In the data rows, the value 50 means zero.
Here are some points:
{50, 43, 53, 44, 42, 46, 44, 49, 44, 55, 63, 46, 51}
{47, 57, 50, 39, 33, 44, 54, 54, 42, 56, 56, 54, 50}
{45, 54, 53, 43, 44, 50, 59, 49, 56, 99, 66, 44, 69}
{51, 44, 63, 39, 41, 49, 52, 52, 45, 58, 49, 55, 46}
{50, 61, 39, 29, 49, 49, 55, 66, 54, 49, 44, 53, 41}
{42, 33, 56, 47, 51, 54, 29, 49, 42, 49, 37, 41, 45}
{58, 51, 40, 41, 48, 49, 55, 54, 46, 45, 56, 55, 33}
{47, 48, 57, 49, 47, 40, 47, 47, 48, 57, 44, 45, 48}
{38, 34, 42, 43, 62, 53, 49, 55, 36, 35, 53, 33, 38}
{54, 53, 52, 49, 45, 42, 49, 48, 45, 60, 47, 51, 70}
{53, 45, 49, 49, 49, 37, 48, 53, 53, 58, 52, 50, 45}
{44, 69, 44, 55, 41, 40, 47, 28, 57, 50, 51, 32, 47}
{52, 58, 42, 43, 58, 47, 41, 53, 43, 49, 60, 45, 46}
{47, 55, 62, 52, 64, 44, 38, 51, 52, 24, 44, 39, 36}
{45, 59, 47, 53, 27, 46, 43, 41, 40, 49, 48, 44, 52}
{36, 51, 25, 43, 49, 52, 33, 53, 64, 52, 23, 17, 51}
{30, 48, 30, 59, 51, 60, 83, 34, 42,  0, 60, 76, 56}
{45, 40, 55, 40, 47, 44, 39, 43, 49, 53, 49, 44, 42}
{46, 48, 48, 54, 46, 45, 52, 59, 47, 49, 43, 60, 53}
{47, 52, 55, 58, 41, 52, 59, 55, 58, 51, 50, 51, 48}
{48, 44, 80, 36, 51, 58, 42, 51, 72, 77, 54, 42, 70}
{54, 50, 53, 50, 33, 43, 43, 47, 64, 55, 58, 57, 57}
{59, 58, 42, 41, 48, 48, 57, 58, 60, 33, 51, 53, 52}
Then 12 other points, each followed by its number:
{52, 48, 29, 48, 45, 47, 48, 50, 45, 59, 52, 46, 53} 0
{55, 47, 52, 45, 45, 47, 46, 51, 52, 56, 55, 54, 48} 1
{58, 57, 40, 43, 54, 64, 55, 53, 46, 50, 41, 33, 44} 2
{58, 50, 56, 42, 44, 47, 49, 54, 43, 64, 55, 50, 56} 3
{54, 46, 50, 53, 47, 47, 49, 41, 46, 78, 52, 48, 61} 4
{47, 38, 40, 47, 36, 42, 39, 62, 40, 45, 46, 49, 52} 5
{20, 50, 16, 19, 52, 63, 36, 50, 30,  9, 25, 35, 26} 6
{47, 45, 31, 62, 66, 66, 78, 28, 43, 28, 50, 48, 53} 7
{62, 37, 60, 55, 39, 67, 51, 48, 69, 39, 22, 55, 45} 8
{52, 62, 44, 42, 63, 49, 40, 48, 54, 45, 47, 49, 45} 9
{54, 38, 49, 47, 47, 51, 54, 54, 64, 48, 43, 60, 47} 10
{44, 57, 81, 83, 75, 72, 57, 49, 56, 66, 34, 41, 22} 11
Which two of these numbered points are nearest to each point below by angle, seen from the average point of the first points? Their numbers follow each, nearest first.
{50, 45, 99, 99, 90, 53, 38, 64, 65, 99, 58, 38, 99} > 4 11
{52, 44, 56, 49, 38, 47, 44, 67, 54, 56, 53, 56, 53} > 1 3
{49, 45, 23,  0, 46, 40, 45, 43, 47, 27, 47, 45, 37} > 6 9
{74, 58, 60, 51, 41, 51, 63, 71, 58, 52, 58, 77, 58} > 1 3
{52, 41, 51, 62, 64, 43, 51, 46, 57, 59, 40, 47, 62} > 4 11
{48, 50, 61, 54, 57, 72, 50, 56, 50, 26, 32, 41, 54} > 8 2
{39, 51, 23, 30, 59, 59, 69, 63, 63, 32, 49, 46, 39} > 6 2
{50, 34, 26, 47, 58, 58, 57, 52, 71, 43, 45, 80, 73} > 10 7
{55, 42, 44, 62, 59, 47, 62, 21, 55, 17, 69, 42, 40} > 7 9
{40, 44, 53, 68, 60, 55, 46, 64, 57, 41, 44, 51, 39} > 11 8
{61, 55, 52, 48, 54, 43, 47, 51, 43, 41, 52, 51, 40} > 9 1
{50, 51, 44, 57, 44, 62, 55, 44, 50, 20, 51, 54, 40} > 7 8
{60, 48, 35, 47, 55, 49, 53, 51, 56, 73, 58, 49, 44} > 0 4
